Look-ups in named tables: a row name and a column name give one cell, copied from the table.

gaz:
         suz  robeti  kedu  mot  lut
kugan    123     158   150   71   85
mirig     80     130   127  159  163
pilatel  124     166   154   62   79
sibib    139     143   166   74   85
doditer   55     108    81   95  128
rem       67     142    92  158  142
nukab    113     141   195   70  152
fekapoz  127      99    93  161  112
muz      126     145   140   76   85
fesuvid  142     112    65   64   44

muz, lut => 85
kugan, mot => 71
fesuvid, suz => 142
fesuvid, lut => 44
fekapoz, mot => 161
rem, mot => 158
kugan, suz => 123
doditer, lut => 128
nukab, mot => 70
sibib, lut => 85
pilatel, lut => 79
fekapoz, kedu => 93
doditer, mot => 95
mirig, robeti => 130
rem, suz => 67
pilatel, suz => 124
mirig, suz => 80
kugan, kedu => 150
Which row has the largest suz? fesuvid

rur
      zep  dasen  rele  zononot  madu  bogel  zugu  fosi
kuf    61     67    58       63    43     66    57    43
sefo   24     59    64       68    62     45    51    58
kopu   49     75    61       59    58     60    55    36

sefo, rele -> 64
kuf, bogel -> 66
kuf, zugu -> 57
sefo, zep -> 24
kuf, fosi -> 43
kuf, dasen -> 67
sefo, zononot -> 68
kuf, rele -> 58
sefo, bogel -> 45
kopu, fosi -> 36
kopu, dasen -> 75
sefo, madu -> 62
kopu, madu -> 58
sefo, dasen -> 59
kopu, zep -> 49
kopu, zononot -> 59
kopu, zugu -> 55
sefo, zugu -> 51
kuf, madu -> 43
Row with the largest bogel: kuf

kadafip =
fields: fanovi, regape, gitego, pek, donizi, vop, vato, los
sul: [76, 65, 33, 79, 60, 61, 68, 65]
vilus: [69, 89, 54, 97, 36, 62, 63, 87]
sumato: [67, 40, 18, 41, 41, 76, 66, 39]
zutur: [81, 46, 28, 34, 60, 40, 60, 45]

donizi of sul is 60
vop of zutur is 40
regape of sul is 65
pek of zutur is 34
pek of sumato is 41
fanovi of vilus is 69
vop of sul is 61
donizi of sumato is 41
los of zutur is 45
gitego of vilus is 54
donizi of vilus is 36
gitego of zutur is 28
vato of vilus is 63
fanovi of zutur is 81

bika:
         nareriv  lopeva  fotosas  mobak
lemub      73689   66435    25653  59262
nel        58519   47992    67712  29268
bos        80502   71176    31198  58577
zav        31052   75104    36548  65796
vonolel    72631   61498    19407  62118
pevados    87265   62040    66527  55392
toz        76452   50908    83150  43626
riku       55859   69608    51758  84545
nuba       83813   75370    31159  59233
gagep      36946   52131    92037  61012
gurun      89848   63304    68329  53134
vaf        85827   64256    69548  53043
komu       34633   72580    39623  65008
ner        58923   82849    37295  68792

mobak of toz: 43626
mobak of gagep: 61012
lopeva of vonolel: 61498
fotosas of pevados: 66527
mobak of vonolel: 62118
fotosas of komu: 39623
lopeva of bos: 71176
mobak of komu: 65008
lopeva of toz: 50908
nareriv of nuba: 83813
mobak of gurun: 53134
fotosas of vonolel: 19407
mobak of nel: 29268
lopeva of gagep: 52131
mobak of vaf: 53043
mobak of lemub: 59262

tafivag
cols = kazer, sutuvab, bek, fope, gim, lufefu, nusose
fek: [176, 135, 80, 182, 100, 108, 135]
balipa: [97, 198, 116, 81, 171, 124, 109]
bipul: [130, 100, 190, 159, 158, 149, 166]
mig: [179, 113, 159, 59, 206, 116, 85]
peloro: [126, 243, 144, 69, 224, 113, 112]

What is the nusose of mig in tafivag?
85
What is the bek of bipul in tafivag?
190
What is the lufefu of bipul in tafivag?
149
What is the gim of peloro in tafivag?
224
What is the lufefu of peloro in tafivag?
113
What is the fope of mig in tafivag?
59
What is the gim of mig in tafivag?
206
What is the lufefu of fek in tafivag?
108
What is the lufefu of balipa in tafivag?
124
What is the fope of fek in tafivag?
182
Row with the largest fope: fek

sebugak:
,meb,rodiv,dufupof,sodaki,vazod,gokov,gigev,futuv,segaver,bok
netumal,67,35,36,64,79,71,40,20,43,68
varivi,36,64,79,71,40,20,43,68,67,38
fon,35,36,64,79,71,40,20,43,68,67
gadi,31,54,78,67,35,36,64,79,71,40

fon, rodiv -> 36
netumal, futuv -> 20
fon, gokov -> 40
netumal, bok -> 68
varivi, meb -> 36
netumal, dufupof -> 36
gadi, futuv -> 79
netumal, sodaki -> 64
varivi, dufupof -> 79
fon, segaver -> 68
gadi, meb -> 31
netumal, gigev -> 40
varivi, vazod -> 40
netumal, rodiv -> 35
gadi, gokov -> 36
fon, vazod -> 71

Table parigek
,ganolef,per,tiz
tudit,0.6,0.3,0.2
kiseg,0.3,0.4,0.4
gomu,0.5,0.7,0.2
giginok,0.8,0.6,0.9
pofogu,0.4,0.6,0.7
romap,0.4,0.8,0.8
suzosot,0.0,0.8,0.1
lakop,0.2,0.4,0.7
rak,0.5,0.4,0.2
vep,0.7,0.3,0.7
kedu,0.8,0.5,0.4

lakop, ganolef: 0.2
pofogu, per: 0.6
suzosot, ganolef: 0.0
gomu, ganolef: 0.5
gomu, tiz: 0.2
rak, per: 0.4
pofogu, ganolef: 0.4
lakop, per: 0.4
suzosot, tiz: 0.1
giginok, per: 0.6
kiseg, per: 0.4
kedu, tiz: 0.4
kedu, per: 0.5
giginok, ganolef: 0.8
suzosot, per: 0.8
rak, tiz: 0.2
tudit, per: 0.3

fuz =
,rinok,forama,gusodit,zofiz,dez,fedi,rugovok,mez,rek,borud
vegofe,4401,3770,5838,6576,5249,4751,7748,6352,6643,3510
kome,4836,4631,5346,2933,4308,4894,8142,3297,8165,4903
rif,4980,4292,5059,5693,6677,3790,4154,5234,2242,2812
des,4535,4298,6619,4706,4633,4686,3523,5052,3525,3933
famo,6088,6541,4463,2434,5797,6139,2548,2682,2614,7159
toz,6239,5878,5614,7877,4063,6096,3272,7320,4281,6950
fim,5315,5375,4552,3923,4315,5063,7097,4146,7627,5448

What is the borud of kome in fuz? 4903
What is the dez of fim in fuz? 4315
What is the zofiz of rif in fuz? 5693
What is the fedi of toz in fuz? 6096
What is the dez of kome in fuz? 4308
What is the rek of fim in fuz? 7627
What is the mez of vegofe in fuz? 6352
What is the fedi of des in fuz? 4686
What is the dez of toz in fuz? 4063

mepu.tsv
	zas	let	talo	mizem
zale	-1530	2619	78707	-38421
reb	53054	-20484	-73707	7371
balot	-6654	21730	88729	-68382
pur	26322	35571	82297	-53578
belali	-31262	-34148	-98476	-596
kogak	-84855	-21005	69897	-84761
res	-13789	10756	88729	-61892
vekor	49252	26923	-33062	-8671
zemolol	53054	35571	-4570	7371
nofot	-92483	-26507	61077	-86244
zil	44365	33664	-7220	-23936

mizem of zemolol = 7371
zas of zale = -1530
mizem of kogak = -84761
mizem of zale = -38421
zas of nofot = -92483
zas of balot = -6654
talo of kogak = 69897
talo of belali = -98476
talo of zemolol = -4570
talo of zil = -7220
zas of pur = 26322

begibep.tsv
	rak	damab	bobi	digeg	lasepu	forab	vupever	patami
fuvupa	56.94	79.73	52.90	84.22	62.54	53.06	39.03	74.57
gesenu	52.77	69.40	52.84	70.57	60.21	65.46	64.23	63.77
gatilu	57.13	85.22	62.11	94.30	64.81	75.68	16.88	50.29
guv	71.99	80.53	62.22	79.75	62.16	52.69	88.88	65.30
lelotu	55.87	91.30	50.97	95.47	77.17	57.28	33.88	56.48
zof	85.96	76.05	84.66	76.72	64.55	56.59	61.48	50.27
runa	77.26	59.63	77.82	60.29	52.28	47.91	56.77	78.38
baderi	70.66	62.32	74.79	63.51	63.07	70.79	46.25	65.07
rokuba	58.20	70.89	49.82	71.54	83.33	57.52	61.26	95.99

baderi, vupever => 46.25
gatilu, forab => 75.68
zof, patami => 50.27
zof, forab => 56.59
runa, bobi => 77.82
gesenu, forab => 65.46
gesenu, bobi => 52.84
guv, patami => 65.30
fuvupa, patami => 74.57
gatilu, patami => 50.29
baderi, digeg => 63.51
lelotu, lasepu => 77.17
baderi, damab => 62.32

Table vab
,burofeb,reb,mir,popiro,divugor,sukon,teg,reg,febam
pup,93,122,63,91,79,69,124,166,85
tuketuv,178,162,105,81,98,77,181,64,114
vuv,94,108,55,76,92,90,139,201,84
popote,201,177,154,137,128,121,189,31,171
zad,70,93,115,149,144,142,87,190,116
nuf,25,43,33,87,103,69,63,137,129
nogul,152,104,141,159,157,139,110,27,179
raro,200,211,130,94,91,96,212,102,97
matunap,201,203,150,89,104,113,200,96,100
zikapa,244,227,227,166,164,177,208,74,172
bor,48,45,90,117,161,157,63,211,112
nar,150,128,190,184,183,186,120,43,190

What is the burofeb of pup in vab? 93
What is the reb of nar in vab? 128
What is the divugor of matunap in vab? 104
What is the burofeb of zikapa in vab? 244
What is the febam of matunap in vab? 100
What is the febam of zikapa in vab? 172
What is the mir of raro in vab? 130

